Here are some points:
[-81  17  34 -47 -41 -49  20  -4 -61  -3 -27 -46  16  80  19 -39  10 -36
 -20 -47]
[ 33 -26 -16  54  26  43 -26 -13  41  13  30  40  -7 -46   6  35  -6  40
   7  34]
[-24  18  12 -43 -10 -19  32   6 -27   5 -14 -34   8  32   9 -27 -14 -20
 -15 -22]
[-33  30  20 -86   6 -13  84  11 -33  39  -7 -70  16  40  33 -47 -61 -23
 -33 -30]
[ 66 -24 -33  76  13  26 -62   0  50 -31  12  67 -21 -68 -42  48  37  23
  36  38]
[ 55  18 -21 -20  15   4  21  28  13 -11 -11  -6  -9 -35 -34  -3 -11 -13
  10   8]
[ 17   3 -11   5 -12 -15 -20  11  -1 -33 -16   9  -7  -7 -32   3  31 -12
  16  -1]
[ 32  18 -12 -28   4  -7  20  23  -3 -14 -15 -11  -5 -16 -28 -12  -6 -20
   8  -1]
[ 34 -15 -12  29  37  43   2  -8  44  29  34  23  -7 -47  15  21 -26  37
  -3  32]
[ 17 -18  -5  33  13  20 -21  -9  23   4  17  27  -5 -23   2  19   4  21
   6  18]
[ -70  -16   17   57  -74  -64 -107  -20  -43  -75  -39   41    0   64
  -27   18  116  -20   27  -25]
[  0  22  -6 -21 -33 -46 -14  24 -29 -53 -41  -9  -8  22 -46 -15  44 -43
  16 -22]
[ -2  -4  -1  17  -9  -6 -21  -1   2 -16  -4  14  -4   4 -10   9  21  -1
   7   0]
[ -69  -71   13  127  -66  -17 -127  -62    3  -69    5  113  -10   32
   -6   73  127   41   39   13]
[ 11 -10  -2  24   6  12 -16  -9  15   2   9  16  -3 -14   1  15   4  16
   5  13]
[ 29  16 -13 -23  -8 -21   7  26  -6 -30 -24  -9  -9 -11 -38  -7  16 -28
  15  -8]
[ 49  -3 -17   2  45  45  32   4  42  38  28   4  -6 -53  11   8 -50  27
  -6  28]
[ -2  11   7 -44  28  19  60   3   0  48  18 -38   9   3  36 -24 -64   5
 -24  -1]
[-49  15  21 -44 -16 -21  33  -3 -36  13 -11 -39  13  46  25 -33 -19 -18
 -20 -28]
[ 78   5 -31  -3  37  30  20  22  41   3   8  11 -12 -64 -28  13 -25   6
  14  27]
[   1  -85  -11  127  -12   44 -127  -63   63  -33   47  127  -16  -44
    0   99  102   83   44   54]
[-17 -21   1  57 -19  -4 -63 -21   2 -23   3  43  -5   5  -9  25  51  16
  16   8]
[ 57  10 -17 -35  61  52  81  15  38  61  34 -26  -1 -55  23 -10 -90  18
 -19  23]
[ -11   15   16  -70   49   41  107    0    5   92   35  -63   17    1
   67  -35 -113   16  -47   -3]
[-17  32  10 -71  -8 -25  57  21 -33  10 -21 -53   9  31   3 -39 -27 -36
 -18 -29]
[-48 -11  15  35 -47 -38 -64 -14 -29 -46 -21  21   2  44 -14   8  70 -10
  13 -18]
[ 77  23 -30 -26  19   1  24  39  19 -17 -15  -5 -13 -49 -48  -1 -12 -20
  17  11]
[-56  16  29 -65   8  -1  71 -10 -30  58  13 -60  20  48  58 -38 -64  -4
 -45 -25]
[ 50  33 -14 -81  48  26 104  29  11  50   7 -58   4 -35  10 -32 -94 -12
 -23   2]
[ 11 -12  -6  22   8  12 -21  -3  15  -1   7  18  -4 -15  -3  13   5  12
   5  11]
[ 50 -30 -25  82  12  31 -70 -10  48 -26  17  68 -16 -58 -28  51  39  35
  32  40]
[ 45  27 -16 -46  11  -8  37  36   1 -12 -20 -24  -5 -21 -30 -15 -18 -27
   7  -1]
[101  -1 -44  32  18  16 -31  28  44 -42  -4  42 -22 -79 -64  33  25   1
  39  35]
[  2  -3  -3  18 -13 -10 -26   2  -3 -21 -10  15  -6  -1 -19  10  28  -3
  11   1]
[ 24  20 -11 -17 -22 -32 -14  29 -14 -49 -34  -1  -9   1 -53  -9  38 -35
  21 -11]
[ -3  -2  -3  10 -14 -14 -20   2  -7 -20 -10  11  -3   8 -15   4  25  -7
  10  -2]
[ -8  35   3 -72 -12 -36  49  27 -36 -11 -32 -50   6  27 -15 -40 -14 -43
  -9 -30]
[ 71  18 -29 -19  15   0  12  36  18 -24 -19   1 -14 -46 -48   2  -1 -19
  18  12]
Then 12 other points, each followed by its number:
[ 16  -6  -7  15   4   6 -12   2  12  -5   4  13  -4 -13 -10   9   7   5
   9   9] 0
[ 14  -2  -8   6   5   6  -5   1   8  -1   3   8  -3 -13  -3   6   2   5
   4  10] 1
[-41 -41  13  79 -18   9 -73 -40  10  -5  21  53   0  13  20  35  47  36
   5  11] 2
[ 24  22  -9 -34   0 -16  23  24  -9 -18 -22 -17  -4  -5 -26 -13  -2 -25
   6  -8] 3
[ -9  24   1 -40 -23 -38  12  21 -30 -29 -34 -23   2  24 -25 -24  16 -40
   5 -24] 4
[ 10  20  -7 -24 -19 -32  -3  21 -18 -36 -28 -10  -3   8 -37 -12  24 -31
  13 -14] 5
[-11 -34   2  76 -10  11 -72 -27  19 -15  15  55  -6  -9   1  36  48  29
  18  19] 6
[-16   2   3   2 -18 -22 -18  -2 -17 -19 -14   2   1  19 -11  -3  25 -13
   5 -11] 7
[-127   10   44   19 -127 -127 -127   -5 -127 -127 -112   10    7  127
  -70  -20  127  -92   36  -87] 8
[ 78  19 -31 -18  22   4  16  36  24 -21 -12   1 -14 -52 -48   4  -8 -17
  21  16] 9
[ 31  17 -12 -25   6  -7  20  19  -1  -7 -12 -12  -3 -15 -21 -11 -10 -15
   6  -2] 10
[-115    0   49  -37  -29  -25   29  -31  -57   39    4  -49   27   93
   68  -36  -18   -3  -42  -42] 11
Which three of these numbered points are nearest to each point below, looking only along the 3 directions in which the first points spread most? Their numbers follow each, nearest first.
[-43 -40  13  81 -19   7 -74 -40   8  -9  18  49   1  15  21  35  50  34
   9  10] > 2 6 0
[-47 -42  17  81 -19   7 -74 -45   7  -5  23  53   1  20  26  36  50  37
   5  10] > 2 6 0
[-105  -32   27  105 -124 -100 -127  -33  -65 -127  -61   76   -3   98
  -56   33  127  -30   50  -39] > 8 2 6
[-53  26  19 -50 -47 -63   4  11 -60 -37 -45 -37   9  67 -14 -34  31 -52
  -3 -45] > 4 5 7
[ 38  16 -15 -30  13  -2  26  24   2  -8 -10 -15  -6 -20 -21 -10 -16 -16
   3   1] > 10 3 9
[ 58 -31 -27  82  16  37 -66  -8  53 -24  20  72 -18 -65 -29  55  38  35
  32  42] > 6 0 2
[-113    1   49  -35  -30  -28   26  -31  -56   36    0  -46   27   95
   66  -35  -14   -6  -39  -41] > 11 7 4
[-116   19   53  -73  -33  -38   57  -20  -72   41  -11  -74   28  105
   67  -56  -34  -26  -48  -55] > 11 4 7
[ -5 -12   9   8  32  44  31 -21  25  61  42  -3   8 -12  52   4 -54  37
 -23  14] > 1 0 10
[-31  19  14 -44 -28 -40  18  11 -41 -19 -33 -35   8  44  -8 -28  10 -36
  -8 -32] > 4 5 7
[ 26  23 -15 -21 -20 -36  -7  29 -16 -50 -39  -3  -8  -2 -54  -9  37 -38
  22 -13] > 5 4 3
[-110   19   49  -70  -31  -38   54  -16  -70   36  -10  -71   28   98
   58  -54  -29  -25  -45  -52] > 11 4 7
[ 86  26 -35 -32  22   5  29  44  20 -24 -18  -6 -16 -57 -54  -3 -12 -25
  21  13] > 9 10 3
[ 80  22 -32 -22  19   3  20  37  20 -21 -16  -3 -13 -52 -48  -1  -8 -19
  17  11] > 9 10 3
[  6 -12  -5  30   1  11 -24  -7  14  -7   8  24  -4 -13   0  17  10  14
   9  11] > 0 1 7
[ -8 -35  -1  77  -6  17 -67 -28  20 -10  22  54  -6 -12   6  39  37  36
  13  19] > 6 2 0
[ 74  22 -30 -24  16  -4  20  39  14 -24 -16  -6 -11 -48 -51  -4  -4 -22
  21  11] > 9 10 3
[-33  27  11 -58 -28 -50  26  15 -47 -20 -36 -43   8  52 -11 -36   7 -44
  -9 -37] > 4 5 3
[-15  -2   5  10 -14 -15 -17  -1  -8 -17 -10   7   0  13  -5   2  24  -4
   5  -6] > 7 0 1
[ 27  18 -14 -14 -21 -31 -12  27 -13 -50 -37  -1  -9  -3 -48  -6  36 -35
  22  -7] > 5 3 4
[  6  -3  -4  12  -8  -8 -16   5   2 -23  -8  11  -7  -4 -19   8  24  -4
  12  -2] > 0 1 7
[ 60 -29 -29  82  19  35 -63  -2  53 -23  17  68 -18 -68 -31  52  34  31
  35  44] > 6 0 1
[ -4 -35  -2  73   1  27 -59 -27  28   0  27  51  -4 -18  11  40  31  40
  12  25] > 6 2 0
[ 54  36 -13 -83  44  22 101  37  11  41   3 -55   2 -35   1 -34 -89 -17
 -18   0] > 10 3 9
[-44  16  20 -44 -18 -25  29   3 -35   4 -15 -40  13  48  18 -32 -12 -21
 -17 -30] > 4 7 3
[ 52  -5 -17   0  44  47  32   5  41  35  27   4  -4 -53   9   9 -49  24
  -5  29] > 1 0 9
[-97   0  40 -28 -25 -24  22 -25 -47  30   1 -39  20  79  55 -32 -10  -5
 -31 -33] > 11 7 4
